Rotation paths and how fast each direction turns (degrees per step):
Each turn is a multiple of 5 degrees from 10 to 175, or 0.
Each row of a path follows its step; steps can be skipped.
Rotation 1:
step 5: [56,-97,35,311,15,-126,117,173,-100,-224,-33,249,-95,-183,-133,40,-102,-188,6,-157,-100,186,-4,149,-124,137,-268,-18,-176,-11,-20,-262,-11,-46,-125,190,-359,-298,-84,42,47,-135,62,242,22,-79,-31,-102,11,-145,-104,72,-150,-60,-142,232,176]
step 6: [3,132,270,-263,28,-26,-66,8,4,1,254,-5,23,47,-71,-53,-257,-138,225,29,149,74,-199,118,52,130,-116,-97,-215,222,-56,-215,48,-61,97,-190,-353,-248,-67,-140,235,75,-56,-89,152,9,72,-134,-7,37,-128,108,-124,-34,50,223,-363]
step 10: [-57,-15,144,-25,96,-197,-53,107,14,-176,-137,-18,-77,-76,-152,53,-143,-242,45,-31,-411,224,-16,-154,-81,-45,-132,-62,69,275,-72,92,86,126,-185,-6,-132,-84,-103,75,10,135,21,-58,-125,-313,-83,-23,-96,337,-195,78,-220,-391,4,68,2]
step 11: [189,85,-22,-21,9,-309,-201,82,-57,-101,285,63,170,-29,2,-110,-201,-214,-17,68,-28,184,43,-25,-95,-28,-66,93,-96,90,41,-4,-122,55,298,210,46,-129,-32,-34,-17,278,172,172,57,-169,133,94,-31,293,86,396,119,99,29,145,-295]
step 13: [236,-27,161,-70,-54,188,-2,96,-184,-185,88,24,-132,100,-228,130,-304,-4,-213,-51,-122,15,-132,69,-89,161,-113,265,-45,186,45,-58,155,165,-4,93,-89,-291,-94,148,48,278,129,118,-104,-352,-112,154,110,240,-31,-74,12,-16,98,107,-257]
step 15: [119,172,261,137,261,-61,24,135,-9,-215,-193,47,126,-83,-275,64,-142,39,176,-157,-43,54,-142,222,-124,179,60,-2,-84,79,-50,-23,184,54,-114,182,-79,-196,-107,97,322,274,-86,25,-74,45,198,-37,-217,139,163,-23,204,-168,49,217,-9]
step 17: [95,-199,100,-214,354,-171,-154,225,139,-36,33,104,174,-49,-251,62,96,-27,241,19,-18,-34,-131,-196,54,133,-123,-102,150,44,43,-17,305,-161,47,35,-195,-234,-104,6,253,137,-147,396,-101,-244,134,-140,34,-60,-64,9,-62,-95,55,-97,17]
step 21: [89,-54,-115,-152,-107,-94,-208,28,-1,6,32,-9,-157,-55,134,-25,-147,-135,255,54,-131,-106,-12,154,-48,-216,-108,162,-119,194,-82,-403,-13,39,120,99,42,-403,11,-42,50,156,224,57,-20,-125,200,-84,132,222,-281,118,84,-281,100,-4,238]
step 23: [333,54,99,19,-14,97,-215,183,196,147,-83,138,-171,-187,-2,118,-105,21,19,110,-107,146,-31,269,-246,137,194,47,-86,305,-32,-187,-134,2,248,277,4,-312,-171,-44,201,-10,4,-107,52,-187,-14,50,28,-63,-139,26,-151,166,192,100,-11]
step 25: [355,199,248,168,-48,16,-200,154,24,-60,40,-149,64,-132,-232,229,-142,-164,-28,74,-181,149,-208,42,-170,34,-67,-183,145,119,-86,64,-161,-147,-179,33,84,-125,50,-183,354,6,24,125,98,-120,15,74,3,37,-187,57,252,-59,70,-255,54]
step 27: [-53,3,306,-269,120,122,-380,93,43,4,237,-122,135,-46,-329,49,-210,-15,270,101,-102,-130,-35,56,-111,11,-51,-94,172,13,148,92,-126,-69,-256,235,36,-22,-99,-2,59,-93,-101,-47,99,-162,148,-112,-4,334,65,65,-118,-35,225,-21,-150]
Directions:
[23,5,10,-5,16,-51,93,-64,-9,-46,3,43,56,4,-11,-69,-15,-66,-11,-60,33,61,42,-45,24,97,-14,39,-67,53,15,50,50,25,53,-17,-83,10,32,18,-60,57,37,13,-26,-44,16,28,-56,-1,-14,-8,-16,-82,-17,22,-57] | 10
[-17,-9,45,29,-51,7,33,-56,-81,46,-9,24,1,8,37,3,-8,11,30,-19,-69,18,-2,-111,56,-66,-13,65,-49,17,43,-43,-18,47,34,94,13,16,21,-27,-22,58,-14,-32,-26,-58,-17,-40,61,59,13,16,18,78,37,62,74] | 40
[-3,44,-51,-115,85,20,-39,31,10,52,20,107,24,34,32,-93,-9,27,18,63,-1,-41,-54,-67,-8,14,-40,17,-19,-18,16,-20,-31,84,-53,65,-25,-15,18,-3,-8,-46,-1,23,-19,3,62,24,12,-46,-45,43,-27,23,21,-9,-66] | 70
[0,68,53,18,48,29,49,63,-2,8,-50,52,-31,9,5,-28,34,-37,38,-4,-57,31,-36,-26,-70,2,77,105,24,-33,-79,4,91,-91,22,-41,21,9,5,-65,-18,-17,6,-18,-62,45,-22,22,-10,-11,1,39,-17,6,98,-9,12] | 135
[29,-82,-3,32,61,-19,36,-17,27,-50,-10,-5,-37,4,20,12,30,31,-2,-16,17,-9,-92,48,42,-58,47,80,-29,-53,29,-13,69,26,2,16,45,-18,12,56,33,11,44,103,14,-39,5,12,17,-29,83,89,60,19,-44,36,-81] | 170
[57,-43,41,2,-58,14,-22,-45,61,29,-37,48,-55,-23,82,5,-3,-20,-27,-2,-6,27,10,-19,-24,-25,14,22,14,-89,-10,-3,-23,-47,37,57,-7,-6,-2,89,-22,25,49,-2,23,13,86,-32,-31,-65,-83,41,-72,-55,-59,-46,91] | 155
